In the data rows, 128 means zero.
Some points:
[177  47 136 125 128  78  84  94 106 107 143 146  95  73 231 198 161 122
 111  92 163 192 181 163 120 176 103 178 157 115  93 139 150 121  76  87
 116 179 169  95  63 208  87 102 143 107  79]
[ 62 122  87 126 103 138 161 144 133  95 176  97 110 108 176 102 146 117
 105 192 110 115 104 176 138 134 140  41 151 119  81 126 166 163 134 126
  96 138 146 105 138 105 165 106 181 155 150]
[193 106  66 190 104 121 101 103 159  53 146  86 128 136  78 165 126 107
  92  62  67 121  69 159 138 134  86 181 119 151  83 136 101  78  85 135
  86 239 126 180 122 105 142  93 111 141 126]
[163 158 214 121  37  61 172 161 152 108 109 124  70  79  84 100 176 139
 219 107 120  77 187 127 108 157 115 145 138  78 118 144  86 107  76  89
 157 162  99 159 159 133 148 171 101 156 109]
[ 58 141  76 137 153  92 133 139 132 121 159 162 146 114 104 136 151 162
 132 169 132 166 131 161 109 176 143  93  86 132 125 134 179 127 122 191
 135 126 152  99 207 176 130 152 101 122 141]
[215 118 178 100  79 100  94  94 125 127  95 144 132 126 113  91 157 165
 119 144  74 112 121 103 169 144 177 180 168  88 134 165 137 111 150 133
 135 149 169 137 115 141  92 100  87 163  70]
[142 138 110 198 122 147 168 151 107 191  77 115  68 122 145 135 145 138
 163 155 152 139  79 157 119 144 182 107  89 123 119 103 139 149 114 209
 135 155  83 135 150  92 118 157 117  76 135]
[116 196 143 133 131 198 192 150 177 127 148 167 121 127 101 113 182 122
  77 152 133 116 104 154  53 159 146 102  94 143 118  92 147 175 128 169
 126 161 127 164 168 144  38 116 107 141 132]
[137 124 112  94 138 167 100 120 120 196 103 143 139 143 158 156 121 121
 129  97 108 117  92 109  94  61 134  61  49 102 100 138 208 152 112 101
 117  90 116  86 129 108  68  74 126 110 126]
[ 89 102 202 137 199 108  69  94 199 149  47  91 132 168  67 132 181 222
  82  72 102 163 108  38 224 174  47 120 177  69 129 206  82 200  88 152
 170 110 131 118 106 125 195  81 229 150  67]
[ 68 173 109 141 174 195 125 143  66 130 225 137  92 119 107  82 108 192
  86 106  80  97  82  90 165 160  89 100 151  71 130  85  95 151 168  79
 108 142 122 118  82 165 228  40 198 111  76]
[122  84 109 125 158 140 130 138 172  33 122 117 140  58 147 180  77 122
  99  70   0 101 126 146 189 115  79 141 129 177 168 121  49  97  96 167
 114 251 182 130 134  52 114  91 157 121 190]
[127 125  49  84  64 151 162 103 155  88  75 222  97 118 191 104 220 137
  85 116  93 138  86 103 113 185  82  67 123 181  47 126 176 171 118  87
  76 153 161 117 199 101 174 137 153 108 208]
[108 106 130 145 155 149  64 148 176 144 142 156 100 109 146 152  53 177
  80  99  64 103 101  63 152 159 178 114 150 152  99  49 148 119 180 117
  78  50 138  95  94 181 151  85 141 145 125]
[ 87 145  97 142 133  83 142 132 151 102 144 134 173 141  95  89  72 141
 129 167 184  60  65 142  19 100 153 163 147 179 179  70  82 148 172 131
 145 137  75 102 158 115 119 125 121 110 151]
[148  53 138 130  61 123  90 118  97  53 188  90 118 171 137 177 163 106
  52 108  99 157  67 133 100 108  68 176  92 158 176 107 122 160 125  83
  99 157  80  91 140 165 129 197  64 194 114]
[145 152 145  66  71 129  81  81  70  47 135 152 101  50  96  97 140 109
 151 135 167 110 140 160 168 104 153 163 100 132 190 158 109 100 111 134
 152 162  11 103 156 133  98 116 140  81  86]
[100 162 141  76  52 100 117 144 131 141 128 143 137 116  54  92 171  95
  95 179 210 110 142 117 158  56 153 173  85 137 111 195  68 119 132  98
 176  82 132 135 127 148 106 149  96  85 147]
[167 102 156 189 182 108 180 183 203  96 145  60 177 107 122 103 128 105
 177 126 119 152 191 100  84  91 195  72 107 131 184 125 155 126 126 178
 159 168 128 143 138 123 174 131 101  98 139]
[147  52 140 140 171 198  66  99 123  73 122  97 129 179 195  82 134  81
 144  51 136 177  85 175 137 178  56 173  96  84 163  68 144 126  86 114
 106 150 149  99  85 109 157 149 141 110 144]
[151  77  88  91 152 162 140 130 137 112 107 194 123 143 139 137 100 141
 148  99 120 116 190 184 100  82 123  17  70 131 114 126 187 195  96 101
 121 135 138  67 119  67  65 118 103 128 141]
[ 79  68 139 122  65 169 169 194 127 114  69  68 108 108  47 116  61 102
 134 186 200 151 164 130 120 160 206  83 139 178  72 200 112  51 118 100
 123  82  99 160  77 178 112 231 134 184  94]
[ 67 214 160 168  79 106 182 107 133 143 183 116 130 124 142 120 151 193
 140  36 161 121 108 108 213  73  60 115 207 180 181 137 219 136 116 195
 108  90   0 152 103 156 184 140 175 167 148]
[109 181 138 176  72 136  84 102  99 143 133  96 198 144 187 146 140 130
 129  88  71  58 164 110 111 121  71 177 185 150 194 202 125  91 154 158
 171 110 137 119  77 145 234 125  87 127  58]
[104 162 159 177 166 119 216   2 120 201 150 147 177 118 146 128  81 110
 109 138 136 177 126  50 139  99 124 162 154  93 222 144 137  17 129 180
 150  99  94 145 138 130 125 193 183 166 101]
[186 118 247 179  92  56  61 132 102 189  43 135 130  38  78 117 119 138
 178 121 122 101 158 130 159 134 120 119 157  86  97 182  76 183  78 137
 180 164 166  76 115 100 121 156  71 137 161]
[104  95 119 176  61 116 152 209  98 143 141 160 103 125  68  89 135  96
 150 201 177  79 132  27 157  51 209 153 111 157  96 190  49 132  49 109
 212  93 107 114 104 119  85 163 120 180 129]
[155 100 190 127 102  86 128 130 177  92  45 130 103  98 166  55 150 158
  55 117  93 119 134 157 167  83 126 174 100  74 201 190 133 104 136 145
  99 204 174  96 111  72 124  64 127  97 168]
[ 52 228 137 128 152 116 146 113 140  98 159 218 134 153 134 120  64  46
 137 138 112 139 124 146  93 237 154 123 116 164  88 139 183 198 191 110
 144 157 148 164 150  49  80 105 117 140 128]
[184 125 154 124  79 131 177 138 106  94  56 146 180 135 143 148 105  99
 163 177 139 142 140 186  95 159 153  72  87  96 180  97 142 177 134 189
 181 100 210 154 153 167 154 110  97 135 103]
[184 177 173  84  57  70  93 135  48  95 143 124 115 124  90 122 132 140
 147 173 214 123 165 106 128 170 144 172 170  80 111 165 140  61 101  81
 114 159 168 193 134 111 110 162 134 136 143]
[ 60 197 148 203 191  88 189 129 193 119 106  86 157 175 139 162 153  66
 190 142 162 120 121  84 154 109 117  92 167 132 185 134 114  69  93 244
 201 119  82 158  88  71 122 215 234 164 142]
[168 114 115  81 187 134 166 150 165 113 161 139 102 159 136 165  85  71
  76 140 126 108  66 129 139  87 159 127 131 130  94 175 135 161 206 157
 141 116  87 130 202 123 169 190  98  95  89]
[112 136 165 122 146 104 134 153 140 175 113 100 203  94 189 191 110  70
 140 206 161 141  95 129  77 136 128 101  80 137 164 123  86  57 128 166
 149 127  86 154 175 143 162 165 149  68 112]
[111  71 186  94 102 153 233 249 156 176  77 164  91  93  76 144  83 131
 168 153 115 146 171 128  63  74 145  68 151  87 118 242  61  61 123 111
  53  75 164 141  51  59 122 131 140 160 109]
[169  40  97 120 155 166  69  43  77 121 196  91 140 121 121 163 149  56
 206  91 155 174 118 117 113  95  61 240  92 135  25 121 176 133 156 111
 104 176  67 203  62 174 189 127  80 125 154]
[201 115 148 102  87 144 173 172 110 176  89  77 149 118 122 155 126 179
 148 164 143 149  92 126 125 153 147 255 131  92 156 169 105 127 112  48
 120 165 196 132 137 140 154 118 175 156 123]
[106 106 102 196 128 142 147 131 146 137 120 172 151  93 114 134 134  78
 182 214 160  80 175 134 106 106  88 154 128 162 210 114 117 141 197 184
 144 137 153 146 166 110  80 157 130  95  81]
[ 97 122 132 159 153 124 166 132 161 172 115 158 166 133 115 136  84 119
 147 130  95 152 108  94 174 128 144  96 160  20 151 100 146 107 165  90
 155 116 131 149 154 159 135 134 132  87 144]
[102  82 143 110 167 133 116 119 113 124 121  88 161 155 161 115 141 101
 167 163 111 159 137 139  92 125 168  80 157  87 104  71 118 103 196 139
 160 113 152 128 195 134 124 161 124 124 116]
[138  63  66  83 160 146  81  49 102 123  93  82  93  88 133 134 145 108
 162 111 185 150 111 161  77 116  59 163 114 148 113  64 157 109 104  60
 110 123 126 133  64 150 120  80  79 168 113]
[181  85 188  78  50  74  70 199 121 172  87 139  67 108  78 137 181 160
 153 105 119 120 108 106 109 120 155 146 145 115 158 159  91 125 146 137
 178 138 206 134  85 153  90 147  92  93 166]
[193 199  99 185 109 153 107 131 191 142 156 125 144 138 148 100 157  59
 172 189 122 193 135 140  58 125 195  85  97 160 144  83 117 153 136 145
  80 111 193 182 168 107  70 120  83 130 138]
[117 207  70 101 110 158 118  72 167 173 149 112 117 116 158 157 126 213
 105 153 105 167 150 170 169 137 128 107 150  96 153 132 122 174 197  51
 180  72  69 128 132  99  83 154 161 127 178]
[105 201  97 207 165 102  70 140 124 122 128 116 172 144 145 116 100 212
 112 131 117 147 180  99 153 146 127 118 140 127 129  78 121  47 171 156
  67  90 176  72  81 141 124 142  98 125  64]
[109 126  88 152 159 105 118 103 121   0 161 107  50 167  72 159  84 105
 100 141  46 127  99 164 102 144  71 185 101 135 167 136 153 142  48 167
  58 138  65 154 120 121 152  99 146  73 158]
[146 155 108 114 151 160 183  82 139 100 156 229 169 146 127 151 176  98
 207 175 140 137 132 209  88 118 198  69 108 165  94  99 120 173 102 149
  56 165 172 135 136 100  93 133  37 133 127]
[108 108 134 140 183  91 133 155 112 104 140 185 136 113 159 136  61 189
  97 171 174 125 128  93 118 194 124 156 181  81  71  66  55 113 112 198
 142  39 147 202 109  65 188  77 109 178 123]
[123 170 125  77 149 176  84 107 117 179 148  55 100 120  55 155 128 193
  82  82  99  80 142  46 201 112 125 137 174  89 182 123 108 174 120 153
  54 177 168  92  92 160 177 164 207 154 124]
[ 98 132  91 102 119 186 137 138 137 153 145 157 140 165 158  78 153  88
 131 163  91  95 176 150 132 164 180 118 128 154  47  83 156 179 113 149
 106 146 104  35 118 108  72  92  74 134 188]
[182 156  97  95  96 144 139 126 147 152 139  80 137 107 156 113 160  87
 167 145 147 137  84 108  93 169 134 105 102 126 123 134 144 160 149 196
 160  94 112  52 154 155  79 123 126 111  82]
[ 90 107  78  50 112 110  46 165 160 181 130 150  68 156 119 129  99  41
 154 153 255 169 202 119 118  72 150 176  89 158  85 168 153 104 111  66
 198  94 125 127 130 156 189 152 118 176 119]
[107 176 197 162 201 156 190  52 137 177 228  58 130 212 131 155 106 255
  81  44 201  73 114   5 208 161  24 134 115 118 153  69 117  65 174 122
 165  58 110 148 115 146 206  63 255 116 116]
[107 169 138  90 152 111 137 132 146 139 137  66 205 104 165 117  59 142
 111  91 126 117  98  78 145  66  78 137 198 125 131 122 130 152 144 135
 117  33 122 160 163 198  95 157 102  60 144]
[155 179 125 143 209  79 128 144  76 109 137 111 153 186 152 117 151  94
 183 134 117 103  91 128  97  85 128 112 146 162 227 184  35  55 138 169
 129  73  91 111 162 157 130 130 110 160 114]
There is one direction along which these points spread out most. Take the direction at right angles to it along which they spread out most. Then take the direction at right angles to both along which they spread out most. Go by this last direction. For each point below, how far along it does it lie, from 0 to 99? The average is 50, and the first point in the table lies past the average. One standard deviation of the points above along it is 16.
[151 104 160  75 112 115  72 162 111 158 113  91  70 177  48  77 156 100
  89 140 224 130 112 179  88  23 187 161 132 161  99 114 157  79 119  90
 207 113 173 169  73 179 128 188 134 129 130] >> 67
[112 177  80 143 134 144 164 117 102 127 138 180 114 121 177 120 111 157
  74  83 109 118 155 208  87 119 149 142 100  92  67 126 147 190 155 110
 140 147 151 101 123 127  93 152  99 168 154] >> 45
[ 96 155 120 126 186 157  71 183 117 123 114 142 146  88  51 140 205 171
  17   6 141 104 110 101 247 169 114 143 118 104 149 111 137 180 167  58
  99  68  86 136  53 119 187 115 194 155 134] >> 61
[170 108  74 120 149  96 135 121 122 204 114  75 116 146 141 104 115  99
 126 124 107  93 131 115 125 196 130  67 152  89 165 165 141 112 123 154
 157 120  99 151 127 150 105 117  50 103 112] >> 47
[ 89  60 138 100 170 160  63  60 120 127  91  60  75 166 193 136 157 133
 171 111  92 131  96 129 145 104 144 197  80 174 112 102 182  86 103  58
  94 147 157 174 120 157 132 126  95 143 100] >> 66
[141  96 114  88 148 179 147  99 119 142 137 157  98 177 178 113 124 113
 132 118 142 167 168 157 128 117 115  27 118 171  98 132 149 161 133  69
  74 144 153 123 152  81  78  96  25 100 179] >> 45
[188 126 130 100 186 168  92 178 115 155 180 217 155 132 140  96 128 225
  45 155  61 153 134 149 166 167  73 150 133 177  83  80 130 132 105 109
 145 176 167  98  72 130 175  95 162 121  78] >> 59
[170 125 200 140  53  72  70 105 133 182 129 124 130 102  66 181 170 144
 143 100 118 103 175 190 177 142 141 210 211  88 142 127  85  92  87 119
 168 136 171  88 150  73  82  87 111 117 115] >> 77
[178 157 153 193 140 205 109 120 141 103  84 133 145 148 129 175 112  83
 168 164 167 138 134 146  71 116 138  66 145 127 119 118 139 141 149 146
 150  99 109 135 210 144 110 118  98 102 155] >> 34
[ 81  82  68 102 114  61 215 108  53  35 107  96  96 155  79 161 107  85
 134 155 139 205 162 127 118  87  54 148 105 188 110 105 114 121 165 126
  79 215  54 130 173 131  98 124 177 129 175] >> 50
[ 91 142 128 131 162 109 189 162 100 129 118 100 132 147 160 152 123 139
 121 139  98 121 134  89 108 146 180 129 120 116 127  84 137 142 125 106
 128  93 113 117 149 110 113 116 137 117 111] >> 37
[ 82 109  57 130 121 101 145 140 107 119 163 184 129 102 155  54 104  92
 118  99  68 100 158 169 120 169 104  90  80 170  83 122 165 178 104  99
 104  74 162 121 146  99 110 106 205 162 206] >> 41
[120  95 100 134  93 147 120 142  65 159 124 181 189 158 171  93  93 199
 110  45 109 124 137 178 172 125 174  74 120 195  66 113 137 163 122  70
  41 125  73 105 146 155 138  95 186  66 142] >> 48
